Each row is where one point has got to under a steady rotation. How many steps took it there?
The counts run from 0 to 696.
[ 94 180  98 164 152 120 140 111 164 143 160 126 121  93 145 128 121 173
 140 121  70 155 133 141 136 129 179 113 113  83 152  95 113 141 132 130
 135 181 124] | 39
[119 152 116 156 125 153 121 121 115 164 116 129 110 114 121 107 136 212
 181 105 154 137 147 178  96 104 160 137 114 142 161 132 132 139 108 140
  91 124 113] | 249
[109 175  71 172 150 140 135  98 132 128 103 130 102 122 133 128 128 143
 182 148  95 153 164 124 109 121 124 143 111 116 163  83 114 171 161 113
 101 168 139] | 674
[ 96 144 100 153 141 131 103 110  92 158  99  92 114 126 156 101 120 136
 138 124 106 135 139 134  63 114  88 142 105  92 161 108 135 165 166 118
  86 148 165] | 3
[119 148 134 115 113 128 113 113 132 188 117  95 123  88 108  82 140 199
 144  96 121 134 124 173  76  88 137 120 128 109 139 124 132 112 150 140
  82  96 111] | 118
[108 194  95 143 110 140 118  82 106 149 136  80 108 146 146  72 150 177
 170 137 118 167 143 131 106 129 148 139 131 113 163 144 119 115 137 149
  92 146 130] | 530
[135 144 110 156  98  94 133 163 129 168 152 123 112  72  90 149 152 188
 115 130  93  96 129 154 145 135 171 103 128  92 150 123 122 116 144 146
 107 139 112] | 70
[125 160  79 147 122 115 145 112 146 147 150 127 108 119 105 107 165 205
 165 136  82 140 118 145 151 123 187 116 141  95 141 133 103 121 143 149
  83 151 118] | 434
[104 191 124 178 131 138 144 113  79 151 136  88 101 129 134  97 144 137
 165 139 137 176 161 125  88 108 113 139 128 114 176 109 112 141 129 100
 112 126 144] | 275
[139 173 106 191 122 116 136 160 115 131 119 144  92 114  89 166 138 162
 156 141 117 114 176 126 146 142 162 130 117 129 166  79 125 147 161 117
 104 145 125] | 194
[135 174 105 137 145  94 137 127 106 142 140  87 132 151 140  77 153 170
 134 132  85 156 104 124 100 111 144 115 151  77 145 126 123 134 169 124
  72 128 151] | 443
[119 129  87 174 124 137 131 110 115 145 133 148 103 129  94 127 151 194
 180 121 112 140 153 165 142 120 190 138 127 125 149 112 116 144 153 139
  77 145 138] | 561
[103 119  81 165  89 115 134 123 105 166 163 119 101 101 107 132 176 184
 133 130 105 125 123 162 145 139 162 110 127  81 150 150 109 125 124 147
  99 160 129] | 296
[107 170 123 154  84 150 115 100 158 160 125 124  93  75 117 132 129 190
 145 122 115 121 174 152 130 135 175 131 104 131 155 109 136 121 135 158
 123 162 104] | 519
[115 162 135 151 149 109 132 107 138 137 138 109 140 128 125  99 102 185
 125 107  69 159 130 145 113 119 188 120 134  88 131  83 132 132 185 120
  88 134 140] | 571
[109 198  80 134 117 130 130  95 169 147 131 103  94  95 138  99 150 164
 164 156  83 153 141 116 117 120 130 122 125  97 160 123 104 115 141 144
 120 172 115] | 533
[ 92 196 109 151 138 140 128  89 172 155 127 113 110  87 147 107 109 173
 151 130  93 157 143 138 100 113 144 121 108 109 153  99 127 136 123 140
 137 174 115] | 264
[112 133 124 178 139 128 133 121  96 146 117 117 108 111 101 119 136 130
 142 123 108 166 169 135  95 109 125 136 124 104 141  57 136 154 195  94
  86 110 153] | 683
[105 177 125 145 119  98 138 114 114 156 172  79 133 113 146  90 143 159
 108 118  75 168 121 123 113 129 151  99 146  72 144 117 127 110 153 122
 106 145 142] | 174
[ 93 123  95 189 130 148 126 104 126 157 136 153 114  96 109 148 121 188
 162 114 124 144 160 177 130 120 179 132 112 116 155  98 116 162 121 127
 107 162 134] | 25
[119 155  95 158 163  84 140 161  79 148 139 101 129 140 155 103 138 152
 127 119 103 131  98 130  91 113 116 119 131  74 160 119 127 164 156 106
  86 138 171] | 582
[ 94 136  90 155 107  93 131 122 113 169 172 100 125  98 146 115 159 177
 106 126  81 135 113 150 134 132 152 102 129  60 149 145 115 120 130 143
 111 167 129] | 170
[111 175 157 144  81 145 111 108 134 172 126 102 104  72  97 108 128 183
 126 117 122 146 177 153 105 121 158 128 124 134 149  95 141  98 156 128
 117 111 109] | 515
[104 198 119 175 125 132 143 107 139 154 134 107  99  80 114 122 135 138
 155 149 105 169 173 121 113 106 127 126 121 116 164  71 107 132 142 102
 144 140 121] | 277
[145 183 120 133 147 111 119 159 107 163 105  87 121 113 123  89 144 156
 154 134 131 133 122 122  56  83  92 123 128 112 165 112 135 147 157 107
  92  96 140] | 231
[113 134  50 170 151 115 142 130 100 158 115 121  98 100 120 132 178 140
 166 160  99 136 125 139 107 105  94 131 119  87 164 122  89 169 140 118
 104 158 145] | 677
[114 150 131 169 123 142 138  97 147 159 139 130 111  71  85 107 140 178
 154 115 112 173 169 165 113  89 168 117 132 120 132  78 113 133 145 105
 113 108 115] | 22
[137 199  92 149 113 114 136 154 127 171 109 111  91  77 115 137 167 155
 159 161 122 114 145 116 107 112  88 118 106 115 185 129 106 128 119 128
 139 147 106] | 633
[120 157 110 172 114 146 126 106  98 135 142 116 106 161 103  97 144 198
 166 115 115 154 148 151 128 131 196 139 143 109 146 124 126 134 157 131
  56 128 145] | 431
[ 80 166 129 180 134 127 117 107  97 160 128  86 112 100 152 112 109 130
 111 125 105 155 166 121  86 115  98 134 109  90 165  85 132 149 155 106
 119 151 147] | 272
[ 89 203 116 150 144 149 120  93 135 148 122 112 117 120 161 101 105 181
 167 120 118 159 157 141  92 122 158 141 108 121 170 103 140 150 122 141
 122 171 131] | 263
